Questions about the array below.
1) What is the entry directly above the smallest entry?
2) What is the 1st entry, reading row by row?
3) What is the entry in the bottom-right corner?
4) What is the fourth-last entry, reading row by row?
5) What is the largest entry in the last column?
6) What is the smallest entry in the first row?
7) What is the second largest entry?
8) What is the 3rd entry on the main diagonal?
[[142 121 127 137 130 131 128 118 112 123 145 132 140 115]
 [118 138 119 133 121 114 119 110 145 134 127 120 116 140]
 [121 140 127 127 139 146 138 127 149 136 131 137 119 147]
 [125 141 138 123 128 123 126 138 143 141 118 125 127 145]
 [145 125 137 145 136 129 135 141 129 126 151 127 141 121]
 [130 109 111 146 118 109 120 104 110 109 144 119 124 105]]
1) 141
2) 142
3) 105
4) 144
5) 147
6) 112
7) 149
8) 127

array([137, 138, 113, 132, 151, 133, 120, 114, 134, 121, 119, 100])
The second entry from the right is 119
The first entry from the right?
Answer: 100
The 3rd-last entry?
Answer: 121
The 3rd entry from the left -> 113
The 3rd largest entry is 137
The second entry from the left -> 138

Questions about the matrix below. Rows and columns are numbered from 1.
1) What is the entry in row 1 and column 2?
2) What is the entry at row 1, column 3?
3) What is the top-left entry?
4) What is the bottom-left entry?
5) What is the entry directly above the largest entry?
6) What is the entry in the top-right corner?
7) What is the entry at row 3, column 1?
8) What is the minimum?
[[123 126 133 128 130 127 125 126 128 127 133 124 126 130 125]
 [134 130 122 131 125 127 128 130 130 127 123 131 129 128 129]
 [125 126 130 123 130 131 134 128 126 132 129 128 131 125 130]
 [135 134 111 134 124 131 127 129 135 129 120 130 134 124 136]
 [137 129 127 127 124 125 131 132 126 125 121 135 126 130 125]
 [116 125 137 132 131 125 116 122 129 125 141 118 121 134 121]
 [128 126 138 126 128 123 127 129 124 124 130 130 122 133 120]
 [129 130 124 139 125 122 114 125 133 122 131 124 122 134 124]
 [115 125 136 130 132 128 121 122 129 128 140 118 125 131 125]
 [107 126 126 129 137 139 124 119 133 137 143 112 136 121 138]
 [126 130 119 128 129 135 131 127 131 134 127 126 136 121 137]]
1) 126
2) 133
3) 123
4) 126
5) 140
6) 125
7) 125
8) 107

m =
132  126  111  133  124  123  134  130  120  109  131  132  120  124
136  127  116  137  127  128  131  137  121  107  134  139  121  121
139  128  117  137  127  131  132  139  121  107  135  141  121  121
117  120  102  132  120  104  130  117  119  108  125  117  118  125
136  128  119  137  127  129  129  137  122  109  134  139  122  122
117  125  130  125  128  118  122  120  131  136  123  117  131  131
130  128  129  133  129  128  124  133  128  122  131  133  128  125
134  128  119  135  127  128  130  135  123  112  133  137  123  123
123  125  116  126  123  120  133  121  123  123  125  121  124  129
137  134  149  128  135  145  124  138  135  140  132  139  135  128
123  123  103  124  119  117  140  117  118  117  124  119  118  129
117  120  100  129  119  105  133  115  118  110  124  115  117  126
129  130  141  133  133  130  117  135  134  131  130  133  133  126
130  127  116  126  124  128  137  125  122  122  128  127  123  128
Report the third entry, reading row by row.
111
The 1st entry, reading row by row -> 132
The 2nd entry on the main diagonal is 127
Report the bottom entry of the column that holds the largest entry.
116
Report the top-right entry.
124
Report the third entry on the diagonal from the top-right corner.
141
Report the 2nd entry, reading row by row.
126
Report the second smallest entry.
102
The entry in the bottom-left corner -> 130
The entry directly below the largest entry: 103
The entry just left of the largest entry is 134
The entry directly below the smallest entry is 141
The entry in the bottom-right corner -> 128
Report the entry just right of the largest entry.
128
Report the minimum.
100
The entry just right of the smallest entry -> 129
The second entry on the diagonal from the top-right corner -> 121
Report the 3rd entry on the main diagonal.
117
Report the entry just left of the smallest entry.
120
The third entry from the end, reading row by row is 127
The largest entry in the first row -> 134
Report the first entry of the largest entry's row.
137
Report the fourth entry, reading row by row.
133
Report the largest entry in the last column.
131
The last entry in the row that holds the smallest entry is 126
Report the smallest entry in the first row.
109
The largest entry in the last row: 137
The 4th-last entry, reading row by row: 128

[[137, 128, 117, 129, 132, 131, 135, 118, 129, 131, 133, 120, 144], [133, 125, 119, 142, 125, 117, 142, 109, 125, 124, 121, 106, 127], [126, 129, 138, 131, 133, 123, 118, 114, 140, 129, 125, 125, 125], [132, 122, 115, 133, 124, 152, 126, 115, 121, 121, 136, 152, 147], [134, 156, 120, 108, 128, 127, 124, 128, 135, 113, 126, 131, 154], [132, 130, 136, 134, 128, 141, 116, 138, 129, 139, 114, 156, 130]]
Read off the minimum.
A: 106
Read off the entry just left of the smallest entry.
A: 121
The fourth entry in reading order -> 129
Read off the first entry in reading order.
A: 137
The third smallest entry is 109
The entry just left of 154 -> 131

Questions about the array below.
1) Give the entry directly above the smallest entry.
2) Give the first entry in reading order.
3) Give the entry in the bottom-right corner.
4) Give the bottom-left entry.
5) Give the entry directly below the largest entry.
6) Give the smallest entry in the last row.
7) Give the entry just left of the largest entry.
8) Give the entry just right of the smallest entry.
[[150 140 144 142 106 149 107 138 133 146 131 154 139 124 137 147]
 [113 113 110 110 153 101 147 115 124 111 124 115 116 133 127 111]
 [130 138 124 143 124 148 123 118 129 140 133 126 146 130 117 145]
 [126 135 129 131 113 135 119 123 131 133 133 126 131 122 125 136]
 [135 134 122 142 124 147 118 116 127 143 129 135 143 132 114 144]
 [118 119 123 126 118 136 121 122 136 120 120 131 121 128 118 121]
 [138 125 137 119 133 116 128 143 126 129 124 142 122 132 147 121]
 [122 117 118 114 143 114 146 111 131 114 125 122 121 135 127 120]
 [134 125 126 122 143 112 133 129 128 129 130 135 123 127 141 131]]
1) 149
2) 150
3) 131
4) 134
5) 115
6) 112
7) 131
8) 147
